500 stands for zero in the data rows.
Here are some numbered points:
387,405,376,399,577,481,535,588,409,596,610,418,419,744,443,371,459,597,464,629,422,524,499,649 0
461,382,404,439,552,475,421,500,512,432,462,738,360,727,472,358,560,369,539,625,704,350,613,542 1
340,411,616,513,478,401,860,486,475,744,485,401,483,475,367,731,519,530,593,380,459,397,448,410 2
557,470,655,394,600,426,523,475,568,550,507,370,401,427,527,452,497,399,554,873,398,401,473,505 3
348,330,585,373,356,432,379,353,841,578,558,895,367,531,336,778,660,485,421,854,385,493,330,330 4
443,469,734,406,798,569,556,633,375,400,496,412,517,429,776,416,439,383,429,765,400,390,356,408 5
444,428,408,384,518,462,462,493,478,482,721,438,374,470,483,453,486,999,425,648,373,469,390,521 6
415,500,405,455,597,420,391,360,451,586,492,478,507,423,470,580,981,541,441,532,453,449,624,446 7
473,504,421,364,481,375,474,505,443,758,498,568,530,546,574,362,421,455,453,553,410,418,652,765 8
469,467,498,518,489,485,547,468,511,524,545,480,377,885,396,414,497,349,949,406,441,403,396,487 9
392,418,455,603,551,607,464,396,495,514,450,470,501,540,554,453,693,401,677,536,630,415,397,386 10
429,633,432,801,377,673,460,490,625,377,544,451,592,459,467,515,437,537,393,432,556,361,476,484 11
376,423,504,404,530,396,455,391,447,693,403,550,703,450,391,591,850,530,504,448,453,508,599,400 12
369,554,421,401,686,516,388,446,333,454,414,582,520,461,410,467,485,425,431,595,475,395,999,518 13
530,466,541,410,513,487,529,808,486,388,532,453,476,479,429,488,425,739,371,428,397,468,424,735 14
668,523,507,466,421,362,355,518,402,412,383,388,658,526,588,474,498,567,480,408,717,745,502,432 15
655,587,422,679,381,420,509,434,444,413,447,486,677,415,547,633,426,642,415,416,448,656,427,422 16
400,365,392,476,455,540,624,563,999,383,519,630,541,473,450,376,402,434,436,436,679,443,455,461 17
510,492,879,501,470,456,549,386,479,435,484,486,519,427,403,813,468,412,436,526,443,498,371,558 18
497,578,548,441,600,404,373,600,441,561,491,471,438,523,415,500,579,601,400,492,451,478,504,616 19
663,391,464,431,547,474,409,585,502,534,493,495,376,382,389,366,392,736,428,424,733,556,386,844 20
363,372,445,567,382,484,524,415,639,673,441,569,612,536,393,582,510,382,529,454,641,760,375,352 21
448,421,426,409,411,742,805,667,356,491,401,394,480,396,498,517,502,608,506,623,339,532,580,447 22
571,598,445,605,403,485,431,557,639,377,525,443,554,484,521,544,436,648,421,457,520,440,417,479 23
401,414,414,456,477,666,495,478,559,435,589,483,508,461,420,448,518,409,711,456,582,639,518,463 24
773,529,516,487,468,669,768,437,545,397,414,497,395,422,950,432,349,405,381,461,404,417,432,456 25
379,563,587,458,623,483,476,420,451,784,405,477,497,431,517,560,502,506,617,470,405,426,529,436 26
586,577,516,383,661,599,512,701,389,493,498,432,391,436,458,409,563,386,500,680,372,391,566,502 27
496,393,426,835,439,363,397,371,380,512,505,637,533,427,384,448,773,806,434,459,472,420,711,379 28
444,400,375,377,460,476,362,707,452,382,794,594,465,519,415,437,537,785,425,498,424,379,504,789 29
383,495,675,447,551,440,526,418,428,528,527,377,431,632,490,370,642,397,953,460,391,381,457,599 30
407,448,579,497,489,505,417,570,416,438,540,553,572,422,445,584,522,615,489,551,428,457,574,481 31
480,345,359,502,553,580,545,691,999,351,515,616,361,395,396,408,415,466,425,544,398,343,433,341 32
493,472,383,483,382,505,477,417,515,521,469,427,655,438,716,457,447,526,415,496,515,852,505,434 33
580,518,380,391,584,571,426,482,408,500,504,649,485,448,777,621,375,443,407,677,379,574,431,389 34
473,485,376,463,391,512,640,433,513,551,497,438,755,446,770,516,452,447,444,480,452,550,440,474 35
480,445,570,637,376,512,491,434,582,462,433,448,592,393,429,827,484,478,489,401,502,775,386,373 36
573,393,424,434,523,643,396,541,453,403,447,732,467,402,672,430,448,370,431,637,545,382,731,524 37
443,510,379,547,404,408,560,379,544,559,530,370,397,543,683,566,785,386,531,447,562,590,466,409 38
414,633,446,403,390,386,428,493,413,490,475,424,603,762,570,412,400,594,441,738,458,675,384,568 39
519,626,370,503,455,475,438,422,486,449,529,419,497,417,910,582,442,630,421,474,446,622,410,460 40
405,454,607,616,443,528,473,448,746,603,426,395,557,558,539,431,392,416,542,406,608,570,398,440 41
442,399,523,436,492,440,397,518,414,611,438,624,589,463,389,764,721,458,386,477,521,468,645,385 42
462,429,468,573,674,498,371,547,421,560,553,549,383,658,413,343,442,381,850,494,489,503,488,451 43
429,515,380,480,389,782,437,535,504,386,811,639,430,423,365,426,416,371,425,454,727,552,618,505 44
402,598,623,939,369,457,361,398,425,401,449,387,453,563,674,456,447,404,956,577,451,487,370,354 45
422,548,629,414,592,628,443,431,400,437,552,406,363,444,618,455,632,449,609,704,384,401,454,585 46
401,406,420,578,418,777,495,560,528,431,597,452,504,490,454,446,441,440,656,454,579,553,479,440 47
485,880,589,388,900,424,476,505,374,423,444,421,463,379,571,372,445,419,709,577,365,402,469,521 48
Which three points above are nearest to each new point, looking only along the 4 directions in which the numbered points spread most? Their numbers follow each, nearest first.
345,373,834,348,484,456,517,505,393,785,999,400,388,695,427,358,608,328,351,458,389,531,621,402 ~ 13 26 19
670,540,599,403,625,430,616,708,378,442,474,526,454,452,501,417,405,429,383,444,408,539,540,616 ~ 22 37 39
580,386,387,905,413,399,541,373,528,434,407,561,701,435,374,591,513,600,369,384,521,565,565,469 ~ 36 21 16
559,623,553,423,708,588,687,480,389,458,589,431,455,401,600,385,366,438,468,583,381,436,415,582 ~ 5 27 3
525,422,486,663,381,560,781,525,533,430,495,409,523,437,441,522,389,471,443,410,490,684,391,589 ~ 11 23 35
528,531,458,417,588,590,425,635,460,565,579,616,373,424,498,469,421,388,556,676,415,426,512,452 ~ 0 37 27
519,535,503,394,500,668,429,420,534,655,457,556,359,374,384,510,444,415,521,701,440,468,582,630 ~ 0 8 37
422,566,473,396,484,630,497,497,461,468,646,440,503,424,579,459,536,485,481,632,414,535,510,461 ~ 22 39 34
633,678,450,368,827,405,569,440,410,428,530,593,437,428,710,369,382,470,404,667,386,386,467,561 ~ 5 27 46
482,619,837,447,513,542,477,509,439,452,545,392,485,441,665,421,417,433,467,611,406,481,406,512 ~ 5 39 34
421,524,434,499,834,508,379,444,339,381,729,556,371,436,653,354,472,355,496,630,419,332,950,485 ~ 27 0 8
607,543,396,726,455,590,433,450,537,475,450,403,423,497,393,575,440,393,518,413,735,663,402,484 ~ 41 11 47
538,535,838,665,506,459,488,382,536,414,483,446,528,417,515,633,430,439,457,453,396,480,434,527 ~ 18 38 35
544,497,428,567,389,405,479,450,508,461,418,408,845,440,519,451,472,623,417,412,525,825,471,446 ~ 16 33 15
433,531,375,382,510,460,475,459,430,488,846,430,412,515,658,372,381,535,527,791,393,456,478,662 ~ 27 37 0
631,458,529,556,368,393,414,364,430,507,349,421,469,518,444,414,599,516,520,416,766,689,665,563 ~ 18 38 2
380,387,748,656,445,524,466,416,443,545,405,623,584,564,384,561,650,450,502,475,477,413,503,400 ~ 2 38 10
515,497,420,546,550,443,464,730,398,436,385,541,400,572,553,483,408,561,425,386,485,635,607,560 ~ 22 39 37
401,481,999,466,425,379,407,384,437,534,369,422,639,624,438,416,694,546,572,470,453,498,448,429 ~ 26 2 18
404,467,506,460,498,401,481,621,463,678,374,426,502,999,356,400,458,399,498,349,588,708,448,428 ~ 10 24 2
580,781,568,418,747,396,502,406,435,467,550,525,441,398,705,411,381,451,516,570,360,408,447,534 ~ 5 48 46
897,468,426,594,546,663,469,748,373,372,477,483,360,614,463,415,423,392,584,456,492,408,428,449 ~ 37 47 22
439,751,545,397,518,366,555,438,512,460,480,384,434,405,505,505,814,634,537,532,373,418,504,493 ~ 26 19 31
715,546,566,436,520,361,393,571,442,444,400,511,438,508,475,446,466,629,562,436,542,470,616,506 ~ 22 8 39
624,734,456,371,972,413,380,559,368,423,552,503,361,399,527,389,436,388,487,741,395,379,634,509 ~ 27 46 48
516,361,458,576,404,415,481,371,432,711,363,431,485,471,388,499,513,452,566,390,999,511,586,593 ~ 2 38 21
403,385,485,483,417,393,824,572,502,614,455,471,487,601,353,470,388,469,452,371,743,488,484,689 ~ 24 47 11
451,569,598,404,444,434,548,487,418,504,382,397,430,542,615,403,470,588,675,560,523,461,509,587 ~ 3 46 39
548,600,531,422,649,864,424,552,480,449,645,526,404,373,480,480,497,364,451,513,439,435,464,409 ~ 37 22 0
570,434,514,731,382,494,525,418,574,431,445,464,612,563,469,421,476,502,449,445,584,579,441,476 ~ 11 41 23
603,487,615,419,457,445,356,509,428,415,447,486,433,692,666,380,440,417,792,398,588,489,472,564 ~ 3 46 43
381,423,400,411,553,437,443,407,510,739,600,597,452,597,529,389,426,507,549,699,405,396,570,579 ~ 0 8 13
551,429,542,493,398,464,421,471,411,388,558,543,722,422,438,990,427,620,398,425,374,669,417,428 ~ 16 15 33
419,478,662,444,639,533,421,526,467,782,409,672,434,492,399,541,492,382,487,527,469,363,546,417 ~ 26 31 13
